The same turns and mirrors carry the whole set onto itself and the rows of a family onto each other. Which other rows belong to the same family as each row named below? List them in the order they appear above.
These 36 rows form 9 families of 4 rows each.
keb: [-0.927,  0.720, -0.710, -0.302, -1.413, -1.236, -1.119,  1.713,  0.372,
  0.245, -1.705,  1.249, -3.794,  0.570]
Tib: [-0.148, -1.024,  0.737, -1.464, -0.312,  0.447, -1.727,  1.392,  0.104,
  1.960, -1.190,  0.735, -4.131,  1.528]
dunuf: [-1.159, -0.224, -1.801, -0.685,  0.136,  0.400,  0.941, -1.553,  0.993,
 -1.131,  0.304, -0.311,  2.822, -2.044]
mobif: [ 0.637, -0.034, -1.646, -0.714,  2.158,  0.362, -0.136, -0.348,  0.725,
  2.055,  2.286, -1.120,  1.478,  0.081]
Defat: [-0.852,  0.055,  0.302, -0.579, -1.532,  1.249, -2.162, -0.210,  0.317,
  1.663, -1.959,  1.243, -3.700, -0.785]
tafa: [-2.101, -1.204,  1.919, -2.509, -2.002,  0.312,  0.982, -0.063, -1.072,
 -0.637, -1.984, -0.465, -1.894,  0.061]
zava: [-1.641,  1.284,  1.335,  0.065, -2.037, -0.841, -0.858,  0.375, -0.881,
  0.034, -2.230,  1.478, -2.891, -0.679]
nim: [-0.452, -0.541,  0.708,  1.456, -0.906, -0.525, -0.935,  0.216,  0.400,
  1.185, -2.969,  1.541, -3.787, -0.216]
dobor: [ 1.045,  0.361, -3.217, -0.217,  0.848, -0.598, -1.769,  0.052,  0.275,
  1.913,  1.657, -0.174,  0.508,  0.109]
siluz: [-2.197, -2.722,  1.070, -0.514, -2.090, -1.168, -1.016, -0.925, -0.014,
  1.648, -1.177,  1.341, -2.572,  0.283]
mev: [-2.660, -1.134,  1.225, -2.325, -2.821, -0.593,  0.787, -1.751,  0.083,
  0.327, -0.439,  0.380, -2.086,  0.455]
kadep: [-0.348, -2.045, -2.685, -0.160,  1.485,  1.037,  0.816, -0.892, -0.441,
 -0.081,  0.466, -0.221,  2.385, -1.643]
bik: [ 0.212, -0.819, -2.785, -0.628,  1.263,  0.663,  0.920, -0.204, -0.546,
 -1.504,  0.396, -0.508,  2.355, -0.784]
gumu: [-2.529, -2.713,  1.472, -1.374, -1.805, -0.607, -0.010, -0.998, -1.209,
  0.149, -1.290,  1.568, -2.708,  0.538]
Kolek: [-1.753, -1.828,  0.963, -1.679, -3.238, -1.425,  0.527, -0.465, -0.946,
  1.267, -2.670, -0.809, -1.594, -0.390]
Ketop: [ 1.517,  0.243, -1.767, -1.382,  1.818,  1.770, -2.103, -0.026,  0.099,
  0.790,  1.826,  0.121,  0.412, -0.833]
mol: [-1.937, -2.823,  1.226, -0.856, -2.630, -1.480, -0.131, -1.497, -1.357,
  0.263, -2.286,  1.012, -1.385, -0.370]
setin: [-0.041, -2.575, -1.897, -1.049,  1.140,  0.787,  1.822, -0.554,  0.565,
 -0.372,  0.118, -1.055,  2.258, -0.331]
Gari: [ 0.585,  0.820, -1.320,  0.014,  2.469,  0.151, -0.232,  0.240, -0.763,
  2.256,  1.144, -0.911,  1.478, -0.777]
zupub: [-2.923, -1.063,  1.160, -0.828, -2.815,  0.030,  1.306, -1.196, -1.952,
  1.520, -1.433,  0.252, -1.639, -0.543]
Taku: [ 1.328, -0.054, -2.591, -0.060,  1.246,  0.348, -2.324,  0.411, -0.799,
  1.323, -0.080,  0.281,  1.299, -1.689]
kom: [ 2.072, -0.701, -1.731, -0.491,  2.718, -0.595, -2.038,  0.202, -0.560,
 -0.047,  1.307,  0.369,  0.508,  0.102]
kupo: [-1.005, -1.607, -0.586, -1.157,  0.126, -0.123,  0.507, -1.512, -0.110,
  1.157,  0.161, -1.112,  3.154, -2.801]
vugum: [ 0.789,  0.967, -1.760, -0.437,  2.170,  1.166, -0.485,  0.659, -0.569,
  1.187,  1.932, -0.993,  0.940, -0.336]
tofep: [-1.418,  0.906,  1.795, -0.100, -0.882, -0.960, -0.826,  1.336, -0.648,
  0.881, -1.639,  1.518, -3.326, -0.106]
gup: [-2.372, -0.023,  1.416,  1.063, -1.755, -0.018, -0.250,  0.845,  0.323,
  1.925, -1.824,  0.870, -3.479,  0.096]
nobo: [ 2.233, -0.577, -1.504, -0.281,  1.560,  0.310, -0.399,  0.151, -1.015,
  0.674,  1.947,  0.268,  1.412,  0.794]
patap: [ 0.376, -2.084, -1.164, -1.902,  0.418, -0.270,  1.524,  0.416,  0.383,
 -0.136,  0.376, -1.759,  2.425, -1.496]
zir: [-2.054, -1.304,  1.550, -0.043, -2.627, -0.696,  0.124, -1.767, -2.032,
  1.004, -1.261, -0.106, -2.379,  0.043]
sig: [ 0.338, -2.262, -1.609, -0.143,  1.778, -0.016,  0.292,  0.066,  1.070,
 -0.896,  0.965, -0.130,  2.444, -0.653]
dafa: [ 0.800,  0.511, -1.296,  0.149,  1.712,  0.036, -0.856,  0.029, -0.752,
  0.141,  2.559, -0.713,  1.794, -0.173]
les: [-1.446,  0.381,  1.427,  0.177, -0.955, -0.611, -2.130,  0.836, -0.059,
  1.708, -1.337,  1.077, -3.568, -0.901]
ganaf: [-0.934, -1.656,  0.267, -1.002,  1.230, -0.210,  1.156, -0.545,  0.248,
 -1.199,  1.816, -1.187,  1.863, -2.240]
muvaz: [-1.820, -1.638,  0.695, -0.357, -2.772, -0.391,  0.042, -1.131, -1.756,
  0.532, -2.597,  1.298, -2.376,  1.340]
Vap: [-0.239, -0.279, -0.596,  0.612, -0.849,  0.113, -0.911,  0.793, -0.398,
  2.759, -2.923,  2.109, -3.277,  0.594]
Nivab: [-0.157, -1.609, -0.685,  0.171,  0.964,  0.931,  1.681,  0.425,  0.671,
 -0.508,  1.332, -0.676,  2.431, -1.777]

The rest of the family of bik: mobif, zava, siluz
The rest of the family of nobo: nim, zir, Nivab
The rest of the family of mev: keb, dunuf, dobor
The rest of the family of mol: setin, vugum, les
The rest of the family of tafa: Tib, Taku, kupo
The rest of the family of kadep: gumu, Gari, tofep

